One turning vector, and how many ticks it has turned
The counts run from 0 to 342.
[95, 89, 131, 125, 65, 103, 114, 101, 101, 66, 89, 99, 91, 106, 93, 101, 107, 97, 93, 119, 110, 88, 91, 104, 102, 123, 98, 93, 109, 95, 86, 89, 93, 92, 95, 122, 83, 73, 98, 99, 82, 101, 100, 107, 71, 89, 103, 101, 118, 87, 115, 87, 91, 107, 104]  67
[104, 112, 88, 94, 108, 98, 95, 86, 76, 101, 79, 104, 98, 92, 99, 103, 125, 91, 113, 103, 106, 83, 80, 88, 91, 98, 119, 105, 116, 119, 125, 113, 93, 87, 102, 118, 98, 121, 116, 88, 130, 83, 77, 99, 113, 100, 79, 102, 121, 111, 99, 103, 121, 109, 108]  159
[91, 104, 110, 108, 85, 111, 110, 120, 87, 91, 103, 95, 124, 123, 79, 96, 100, 107, 99, 97, 110, 118, 79, 98, 99, 101, 93, 96, 123, 96, 99, 98, 117, 59, 116, 100, 99, 86, 95, 122, 100, 93, 97, 107, 96, 103, 89, 119, 99, 94, 75, 99, 88, 93, 131]  223
[86, 100, 108, 119, 90, 114, 104, 116, 97, 103, 96, 106, 130, 124, 76, 103, 91, 93, 103, 98, 103, 112, 75, 102, 88, 101, 100, 103, 121, 96, 97, 98, 120, 70, 115, 98, 100, 79, 88, 120, 100, 92, 97, 101, 104, 96, 87, 107, 94, 110, 77, 104, 91, 87, 134]  222
[114, 101, 115, 112, 112, 108, 95, 101, 115, 110, 119, 97, 94, 118, 101, 106, 80, 94, 94, 98, 132, 109, 120, 107, 109, 100, 65, 110, 101, 86, 99, 79, 87, 80, 94, 106, 82, 85, 86, 104, 86, 93, 97, 93, 103, 120, 102, 102, 85, 86, 87, 89, 93, 57, 102]  259
[74, 78, 107, 111, 94, 83, 88, 115, 89, 87, 107, 86, 105, 100, 86, 103, 80, 76, 79, 100, 105, 115, 102, 111, 104, 93, 86, 102, 71, 82, 90, 93, 108, 117, 107, 109, 117, 107, 96, 93, 77, 96, 136, 104, 108, 97, 113, 100, 101, 87, 99, 102, 86, 97, 95]  51
[98, 91, 105, 114, 99, 77, 106, 114, 89, 107, 88, 91, 85, 108, 99, 89, 86, 86, 92, 79, 111, 117, 102, 109, 72, 114, 94, 85, 117, 87, 68, 73, 92, 100, 93, 95, 110, 114, 101, 107, 105, 75, 118, 98, 104, 105, 92, 87, 94, 121, 100, 110, 110, 95, 83]  86
[91, 93, 109, 89, 91, 97, 78, 103, 88, 109, 126, 88, 108, 121, 105, 82, 108, 93, 100, 112, 115, 118, 97, 81, 98, 86, 107, 113, 107, 96, 108, 110, 85, 60, 115, 109, 77, 124, 81, 97, 98, 111, 84, 103, 102, 110, 107, 131, 95, 83, 100, 98, 106, 99, 97]  20
[93, 107, 84, 88, 110, 79, 70, 119, 108, 137, 108, 117, 94, 117, 92, 97, 85, 94, 91, 99, 128, 95, 106, 87, 85, 90, 104, 88, 94, 95, 112, 85, 116, 110, 107, 107, 110, 123, 103, 103, 89, 93, 116, 84, 99, 117, 104, 106, 109, 89, 107, 98, 114, 89, 106]  174
[97, 89, 99, 88, 101, 103, 90, 100, 84, 106, 100, 122, 112, 111, 89, 112, 100, 73, 95, 114, 87, 91, 88, 109, 141, 79, 93, 102, 104, 102, 80, 118, 126, 105, 124, 125, 109, 93, 115, 75, 109, 98, 93, 103, 109, 103, 87, 95, 117, 81, 107, 90, 97, 93, 106]  192
[103, 103, 96, 103, 113, 136, 91, 81, 95, 102, 90, 117, 85, 79, 90, 108, 94, 115, 110, 92, 101, 73, 107, 122, 118, 113, 105, 82, 110, 119, 98, 73, 89, 126, 101, 94, 115, 109, 99, 96, 80, 100, 91, 108, 99, 120, 73, 83, 106, 114, 103, 110, 118, 109, 104]  129
[110, 130, 108, 99, 106, 107, 89, 102, 70, 84, 83, 136, 107, 103, 121, 100, 85, 88, 87, 110, 105, 105, 90, 108, 113, 98, 91, 106, 91, 92, 78, 93, 115, 94, 122, 103, 105, 103, 114, 101, 95, 91, 92, 92, 102, 124, 70, 98, 97, 90, 88, 102, 82, 97, 109]  40
[87, 77, 104, 100, 103, 115, 95, 107, 103, 119, 124, 109, 91, 100, 66, 114, 95, 101, 125, 72, 106, 86, 109, 108, 113, 93, 92, 77, 117, 114, 87, 79, 100, 102, 116, 96, 107, 122, 89, 100, 77, 107, 102, 130, 100, 107, 101, 95, 104, 111, 91, 93, 124, 93, 101]  137
[93, 83, 132, 135, 85, 106, 115, 95, 102, 84, 80, 108, 97, 109, 80, 113, 95, 73, 100, 116, 99, 90, 95, 111, 95, 121, 98, 101, 117, 99, 85, 96, 99, 83, 98, 130, 80, 80, 103, 101, 99, 86, 95, 95, 94, 95, 93, 78, 106, 98, 112, 98, 92, 86, 98]  69
[89, 86, 88, 91, 108, 81, 89, 116, 94, 122, 107, 77, 66, 84, 86, 92, 113, 88, 89, 111, 99, 89, 101, 97, 107, 89, 103, 101, 85, 84, 98, 99, 93, 115, 100, 123, 99, 139, 101, 103, 86, 92, 118, 96, 107, 94, 122, 99, 105, 94, 119, 95, 101, 90, 79]  326
[103, 103, 108, 113, 93, 108, 99, 87, 95, 80, 93, 88, 104, 96, 108, 77, 110, 113, 89, 119, 124, 104, 88, 115, 113, 104, 95, 130, 85, 94, 137, 105, 73, 101, 87, 93, 101, 78, 79, 100, 86, 109, 85, 94, 99, 104, 92, 98, 91, 78, 90, 97, 92, 97, 112]  249
[104, 116, 105, 89, 85, 82, 110, 100, 85, 103, 96, 110, 86, 102, 108, 107, 125, 98, 108, 97, 105, 85, 95, 89, 102, 95, 128, 80, 111, 117, 94, 110, 99, 92, 108, 118, 87, 112, 109, 100, 112, 95, 80, 114, 92, 101, 88, 113, 127, 111, 107, 79, 132, 114, 107]  155
[91, 99, 119, 116, 93, 81, 88, 90, 107, 92, 84, 97, 95, 107, 107, 85, 107, 92, 70, 127, 120, 100, 91, 122, 99, 109, 104, 128, 85, 90, 113, 109, 84, 121, 85, 98, 104, 79, 92, 83, 109, 94, 99, 77, 107, 114, 78, 88, 93, 79, 99, 87, 92, 93, 103]  246
[103, 125, 84, 85, 104, 100, 83, 128, 98, 132, 104, 117, 95, 91, 102, 93, 99, 115, 90, 120, 93, 86, 94, 91, 113, 95, 111, 103, 89, 97, 97, 105, 126, 123, 114, 101, 115, 80, 86, 98, 72, 106, 107, 91, 87, 96, 105, 96, 117, 89, 110, 88, 92, 111, 103]  182
[93, 102, 90, 100, 106, 101, 85, 114, 72, 75, 97, 89, 120, 84, 107, 98, 86, 96, 87, 99, 107, 118, 88, 110, 116, 96, 83, 121, 71, 91, 101, 96, 106, 98, 114, 85, 111, 94, 102, 106, 72, 96, 117, 112, 113, 101, 112, 106, 103, 95, 79, 108, 66, 114, 112]  46
[114, 129, 106, 112, 97, 96, 96, 114, 86, 100, 73, 108, 110, 104, 103, 109, 90, 78, 75, 117, 94, 110, 94, 89, 100, 94, 102, 111, 84, 86, 100, 101, 114, 74, 103, 128, 91, 91, 106, 117, 97, 73, 99, 72, 107, 104, 91, 93, 102, 119, 98, 102, 89, 79, 123]  35
[101, 113, 95, 123, 106, 92, 103, 111, 89, 115, 76, 109, 84, 77, 93, 122, 101, 91, 106, 74, 113, 88, 111, 105, 102, 98, 106, 124, 96, 100, 103, 101, 101, 77, 99, 114, 92, 115, 119, 118, 106, 70, 96, 99, 115, 111, 99, 78, 120, 104, 85, 89, 93, 81, 115]  310
[104, 103, 100, 91, 103, 111, 97, 100, 90, 108, 104, 113, 69, 91, 101, 73, 118, 101, 106, 131, 84, 68, 96, 97, 113, 109, 115, 96, 107, 103, 103, 96, 94, 112, 108, 118, 94, 118, 86, 89, 81, 115, 88, 105, 94, 96, 95, 98, 101, 93, 129, 96, 108, 102, 77]  333
[112, 90, 115, 114, 100, 114, 99, 102, 107, 103, 118, 90, 98, 110, 94, 103, 89, 108, 85, 104, 134, 113, 121, 98, 113, 102, 68, 109, 100, 89, 116, 80, 81, 73, 91, 111, 85, 86, 86, 107, 85, 93, 106, 94, 97, 105, 111, 101, 98, 82, 82, 97, 89, 71, 108]  258
[105, 102, 83, 76, 103, 88, 81, 93, 79, 96, 93, 124, 100, 94, 112, 100, 104, 112, 116, 92, 129, 94, 86, 90, 88, 91, 110, 105, 106, 122, 125, 96, 84, 96, 110, 85, 104, 109, 103, 80, 89, 93, 84, 106, 92, 107, 88, 109, 130, 100, 101, 104, 117, 133, 106]  164
[104, 117, 102, 98, 96, 109, 86, 106, 60, 77, 83, 128, 105, 90, 117, 91, 89, 94, 74, 112, 107, 103, 93, 99, 116, 101, 89, 108, 92, 96, 93, 92, 107, 92, 122, 96, 109, 106, 116, 99, 94, 87, 107, 88, 102, 121, 75, 100, 102, 80, 96, 102, 72, 108, 112]  41
[97, 115, 102, 111, 91, 110, 83, 103, 113, 113, 104, 103, 122, 120, 96, 92, 90, 111, 89, 118, 100, 100, 76, 105, 84, 127, 109, 105, 106, 101, 92, 73, 108, 104, 103, 86, 97, 62, 91, 103, 74, 116, 89, 95, 85, 105, 93, 121, 118, 109, 94, 96, 89, 118, 122]  216
[119, 96, 119, 106, 93, 116, 101, 98, 94, 111, 118, 105, 83, 104, 107, 91, 80, 104, 76, 108, 118, 112, 135, 85, 108, 118, 65, 91, 114, 97, 93, 85, 90, 98, 92, 99, 92, 94, 101, 98, 86, 100, 118, 87, 91, 112, 94, 108, 91, 70, 97, 90, 90, 77, 89]  262
[109, 105, 126, 111, 80, 101, 113, 108, 90, 110, 89, 90, 82, 89, 99, 112, 97, 86, 68, 97, 73, 107, 113, 108, 112, 117, 90, 94, 94, 105, 59, 91, 97, 115, 88, 102, 106, 85, 95, 103, 99, 85, 125, 94, 109, 102, 91, 86, 101, 131, 100, 92, 97, 88, 103]  272
[103, 105, 101, 106, 108, 102, 80, 103, 62, 85, 82, 117, 110, 87, 100, 95, 87, 94, 68, 106, 96, 101, 94, 105, 107, 106, 86, 121, 78, 94, 101, 94, 107, 97, 116, 91, 116, 94, 127, 100, 86, 88, 114, 85, 115, 115, 82, 99, 112, 80, 92, 103, 66, 107, 109]  42
[136, 96, 119, 98, 121, 83, 111, 101, 102, 93, 107, 128, 87, 100, 121, 90, 93, 90, 117, 92, 108, 75, 118, 85, 102, 104, 76, 105, 93, 113, 109, 88, 93, 118, 90, 100, 105, 89, 103, 75, 95, 95, 100, 113, 109, 101, 109, 88, 102, 92, 114, 82, 104, 76, 80]  111
[86, 89, 90, 89, 97, 86, 96, 122, 79, 112, 102, 86, 66, 83, 96, 88, 113, 88, 93, 102, 111, 98, 106, 96, 111, 83, 106, 89, 93, 97, 91, 102, 91, 114, 103, 118, 107, 142, 92, 97, 81, 94, 123, 101, 99, 99, 113, 97, 96, 95, 118, 103, 112, 104, 79]  325
[113, 113, 86, 79, 113, 96, 80, 94, 87, 92, 89, 128, 110, 97, 117, 101, 103, 98, 129, 91, 123, 92, 86, 95, 91, 87, 120, 103, 104, 120, 121, 100, 88, 92, 112, 95, 95, 108, 102, 83, 94, 94, 67, 106, 104, 113, 83, 107, 118, 109, 93, 106, 126, 124, 105]  163
[110, 112, 104, 123, 89, 99, 101, 97, 94, 109, 85, 101, 77, 82, 107, 89, 100, 107, 98, 106, 99, 83, 113, 71, 68, 139, 121, 117, 108, 122, 132, 101, 100, 99, 77, 101, 90, 106, 96, 104, 89, 92, 108, 96, 99, 101, 104, 96, 104, 102, 114, 106, 93, 99, 96]  300
[98, 91, 114, 105, 89, 94, 95, 115, 78, 102, 106, 112, 112, 118, 93, 84, 88, 89, 85, 94, 102, 117, 89, 83, 83, 109, 75, 107, 125, 104, 100, 113, 123, 90, 109, 82, 110, 91, 121, 92, 114, 93, 127, 98, 99, 101, 86, 117, 102, 67, 88, 98, 74, 104, 111]  228
[93, 93, 109, 90, 97, 82, 70, 104, 102, 119, 123, 98, 106, 121, 110, 83, 99, 89, 102, 112, 118, 115, 97, 87, 88, 99, 97, 117, 95, 98, 105, 98, 92, 73, 112, 104, 75, 114, 87, 94, 91, 111, 85, 97, 102, 112, 110, 132, 105, 78, 102, 87, 105, 104, 92]  21
[86, 96, 122, 127, 97, 111, 100, 99, 95, 86, 92, 88, 92, 99, 107, 85, 97, 79, 101, 130, 78, 93, 87, 108, 101, 126, 110, 114, 104, 99, 100, 97, 110, 120, 84, 126, 101, 86, 75, 86, 88, 107, 96, 109, 100, 88, 105, 87, 72, 98, 117, 112, 86, 91, 84]  61
[94, 94, 116, 106, 82, 97, 106, 116, 72, 101, 102, 118, 119, 121, 98, 86, 85, 84, 96, 91, 108, 116, 87, 92, 87, 108, 85, 98, 133, 102, 87, 107, 124, 89, 112, 82, 112, 99, 110, 95, 112, 93, 111, 105, 99, 107, 73, 111, 87, 65, 93, 97, 88, 102, 108]  227
[108, 107, 103, 93, 95, 100, 113, 113, 92, 119, 94, 85, 90, 92, 98, 107, 114, 86, 119, 102, 70, 94, 92, 74, 95, 101, 124, 95, 124, 126, 105, 120, 113, 105, 90, 114, 94, 98, 91, 90, 115, 97, 90, 118, 110, 76, 108, 93, 111, 132, 117, 96, 119, 106, 97]  150
[99, 77, 94, 80, 106, 95, 78, 93, 89, 99, 100, 96, 125, 110, 113, 119, 85, 72, 101, 111, 99, 109, 88, 108, 110, 79, 91, 88, 95, 110, 90, 102, 101, 121, 111, 110, 103, 69, 95, 59, 92, 111, 99, 108, 102, 93, 108, 109, 119, 102, 112, 99, 106, 120, 90]  200
[99, 95, 111, 113, 100, 97, 111, 115, 98, 100, 93, 85, 79, 76, 81, 62, 127, 109, 102, 105, 92, 87, 85, 111, 89, 118, 100, 128, 93, 95, 119, 92, 83, 107, 89, 78, 115, 96, 84, 115, 85, 89, 120, 108, 114, 97, 96, 86, 97, 106, 102, 87, 99, 100, 109]  97
[77, 99, 98, 103, 97, 94, 66, 96, 80, 131, 92, 80, 111, 87, 99, 97, 113, 86, 98, 104, 87, 110, 79, 124, 104, 102, 118, 138, 100, 113, 100, 123, 102, 103, 95, 98, 95, 91, 98, 85, 105, 111, 78, 99, 121, 104, 89, 100, 114, 105, 91, 98, 91, 115, 112]  9
